rotation steps, each row followed by its count of steps
The counts run from 0 to 165.
[121 112 155 138  94 138 141 155 136 133 137 169 133  88 157 139 148 144
 149 135 134 167 121 164 122 150 101 102  84 131  88  75 101  91 138 176
 116 113 116 148 128 179  87 136 154 147 146 126] => 46
[106 172 173 186  78 170 169 108 118 144 171 172 123 131 149 158 140 137
 165 142 110 158 135 126 130 136  93 103 120 143 118 130  94 134 156 120
 163 160 101  83 104 130 117 117 107 116 117 119] => 110
[ 83  86 156 152  89 125 167 156 141 103 123 144 118 148 150 148 116 133
 112 154 117 153  72 158 101 123 127  53  92 147  94 126  89 103 116 131
 142 126  95 143 145 126  90 125 102 173 132 139] => 63
[126 137 150 122  95 156 159 123 125 124 120 125 159  87 179 136 173 154
 167 122 147 180 120 132 143 155 116 122  69 112 125  72 119 107 131 152
 137 134 124 122 131 194  82  89 120 131 162 134] => 5
[ 67 174 151 111 119 115 135  85 117 104 152 113 146 107 136 161 142 115
 159 193 136 141 129 146 146 186  89 114 116 102 154 163 101 101 161 134
 107  77 106  99 121 160 147 149 116 192 129 139] => 125
[110 109  83 129 112 141 119 131 136  97 206 148 132 114 151 197 119 124
 116 132 131 166 138 162 136 149 153 115 157 137 115 139 127 118 149 131
 105  70 171 128 101 172  84 148 143 137 124 144] => 83
[115 153 124 164 157 140 122 132 120 144 191 148 142  83 106 178 146 129
 173 148 133 114 163 138 136 161  98 133 130 125 122 129  72 125 117 118
 158 120 101  61 143  90 101 125 126  73 136 176] => 162
[ 98 132 119 119 126 126 172 136 116 127 182  95 138 142 165 146 176 144
 125 116 175 174 116 147 147 136 138 171  76 140 142 108 124 101 146 117
 144  63 140  82 113 153 110 109 108 137  94  98] => 129
[116  81 142 145 153 131 163 132 155  92 195 117 134 150  97 166 115 132
 131 155 125 174  80 131 128 128 137 133 156 178 112 140  83 138 162 120
 141 115 128  85 123 101 106 101 124 124 107 125] => 105
[110 103 152 141 157 105 175 124 110 106 165 103 129 131 112 176 154 140
 157 138 137 150 106 141 112 131 135 136 119 133 132 113  72 135 139  93
 170 101 131  80 153  67  96  85 103  95 113 142] => 145
[133 145 183  92 166 117 150 147 131  68 153 105 137 106 126 161 109  75
 157 156 178 170 143 100 168 146 102 111 150 119 127 128  89 129 111 148
 125  78 119  82 137 133 122 154 111 150 151 101] => 141
[ 95  99 128 104 110 113 170 169 106  89 116  96 121 122 177 186 135 123
 120 143 143 167 105 158 129 123 142  74  90 117 147 119 106 112  99 104
 126  67 140 131 116 148  84  95  78 164 111 109] => 61
[113 124 136 162  73 169 160 120 130 111 201 158 120 138 187 176 111 126
 117 109 120 176 132 137 134 124 126  98 153 159 117 146 134 141 152 110
 147 131 156 108 110 146  81  85 102 116 119 114] => 151
[153 108 136  93 148 134 153 210 142 113 154 143 123 107 170 163 131 112
 131 116 167 161 152 134 141 119 135 100  91 143 109  77 133 107  71 136
 153  88 105  97 136 132  80 126 115 135 140 123] => 8
[107 127 104 124 115 126 179 157 118 116 139 100 131 122 169 146 177 144
 150 141 151 153 119 158 145 130 145 129  61 132 139 100 113  97 132 117
 126  69 111  91  94 184 113 101  94 156  99 128] => 130
[115 104  93 135 103 137 111 113 164  96 224 164 133 106 148 187 111 131
 111 110 135 166 124 159 122 147 130 114 140 149 102 158 140 131 154 121
 132  98 154 104 136 132  85 112 131 115 156 170] => 82
[ 90 126 156 142  97 129 145 116 152 118 153 155 137 116 128 147 124 129
 158 167 130 165  97 158 142 172  83 109 109 131 102 119  74  85 164 173
 115  95  98 142 128 149 125 169 152 174 141 117] => 86
[130 156 131 163 147 156 158 169 128 145 155 164 123 104 133 142 147 141
 186 121 148 124 145 139 113 142 124 118 103 146 112  79 102 116 115 115
 173 150  86  60 111 125 110 101 117  93 152 144] => 93
[128 155 139 147  93 168 139 131 113 117 124  97 162 110 184 145 165 137
 146 123 120 181 142 120 188 135 112 112  99 111 151 131 128 140 115 142
 132 115 114 118 130 193  93  91  72 133 116 106] => 113
[104 119 146 170 100 152 177 159 124 141 123 150 117 139 139 157 152 158
 158 144 101 149  96 155  97 106 130  90  76 145 109  97  79 120 111 128
 165 148  64 117 127 132  95  89 104 118 115 141] => 23
[127 145 121 157 141 151 173 152 132 142 127 140 143  97 128 130 159 148
 196 147 127 128 115 137 112 142 137 144  81 134 111  82  79 103 140 128
 168 147  92  86 114 136 102  91 126 112 145 169] => 92
[111 145 173 143 114 133 126  98 103 119 124  91 169 107 150 155 176 139
 150 144 136 158 118 117 174 147  94 141  91  98 133 121  91 134 120 159
 144 124  86 110 181 139  90  88 104 103 136 133] => 74
[154 114 140 144 169 124 145 131 155 108 147 137 156  97  83 152 130 146
 198 149 138 140  99 116 125 164 131 145 145 130  99  97  59 126 146 139
 165 141 101  95 148 128  93  97 138  95 166 169] => 52
[118 137 184  94 156 106 146 123 128  75 117  87 154 110 141 133 128  98
 151 178 164 170  99 103 169 152 110 121 132 106 123 129  81 113 136 144
 143  92 111  88 164 139 107 122  96 161 155 118] => 142
[ 94 174 195 127 101 115 151  80  98 103 133 125 151 102 151 153 128 123
 141 159 155 150 128 109 118 162  97  99 119  88 149 135 112 122 163 113
 158 146 129  92 147 125 109  81  93 140 181 139] => 57
[100 136 105 133 156 131 115 132 119 106 209 132 144  98 117 197 119 108
 146 155 140 137 157 139 137 172 129 118 167 131 136 158  96 117 150 129
 114  71 140  91 132 117 111 157 126 127 122 157] => 123
[ 98 123 138 142 102 140 176 148 105 101 122  77 139 141 163 156 161 148
 148 143 133 177  95 143 130 123 145 131  92 134 147 122  96 131 135 116
 136  84 121 106 102 167 108  73  64 135  98 109] => 21
[108 120 102 122  76 157 138 138 136 105 159 125 149 113 185 159 152 132
 133 133 133 179 134 156 146 147 146 116  98 122 122 120 144  98 150 151
 110 103 149 128  94 225 110 104 104 164 144 134] => 44
[ 58 149 116 162  79 121 139  99 124 127 169 150 140 131 161 164 143 147
 150 155 125 125 122 164 100 161 118  96  94 127 120 146 121 102 157 104
 156 137  80  95 122 121 129 102 105 137 151 180] => 40
[ 99 141 111 152  72 151 145 123 133 123 222 158 135 138 196 158 137 137
 117 105 151 161 131 145 125 148 137 110 114 148 118 136 159 113 149 104
 145 115 147  88 119 156 121 105 111 134 133 133] => 42
[101 156 136 182 121 134 150 128 118 115 126 114 139 132 123 158 141 127
 181 185  93 134 112 143 125 147 139  95 121 113 135 154  66 124 164 124
 123 136 103  93  79 159 131 118  69 156 110 144] => 108
[142 128 120 155 165 132 115 121 151 116 131  91 172 106 107 150 154 142
 194 170  98 137 106 122 166 170 127 138 124 106 114 133  70 127 116 156
 134 124  74  96 162 149  97 110  92 114 133 180] => 160
[132  91 162 136 116 150 154 171 171 130 163 187 119 102 139 137 137 132
 148 123 151 164 119 158 134 137  88 101  89 164  82  68 101 106 114 165
 139  90 110 134 147 146  89 151 167 138 133 104] => 47
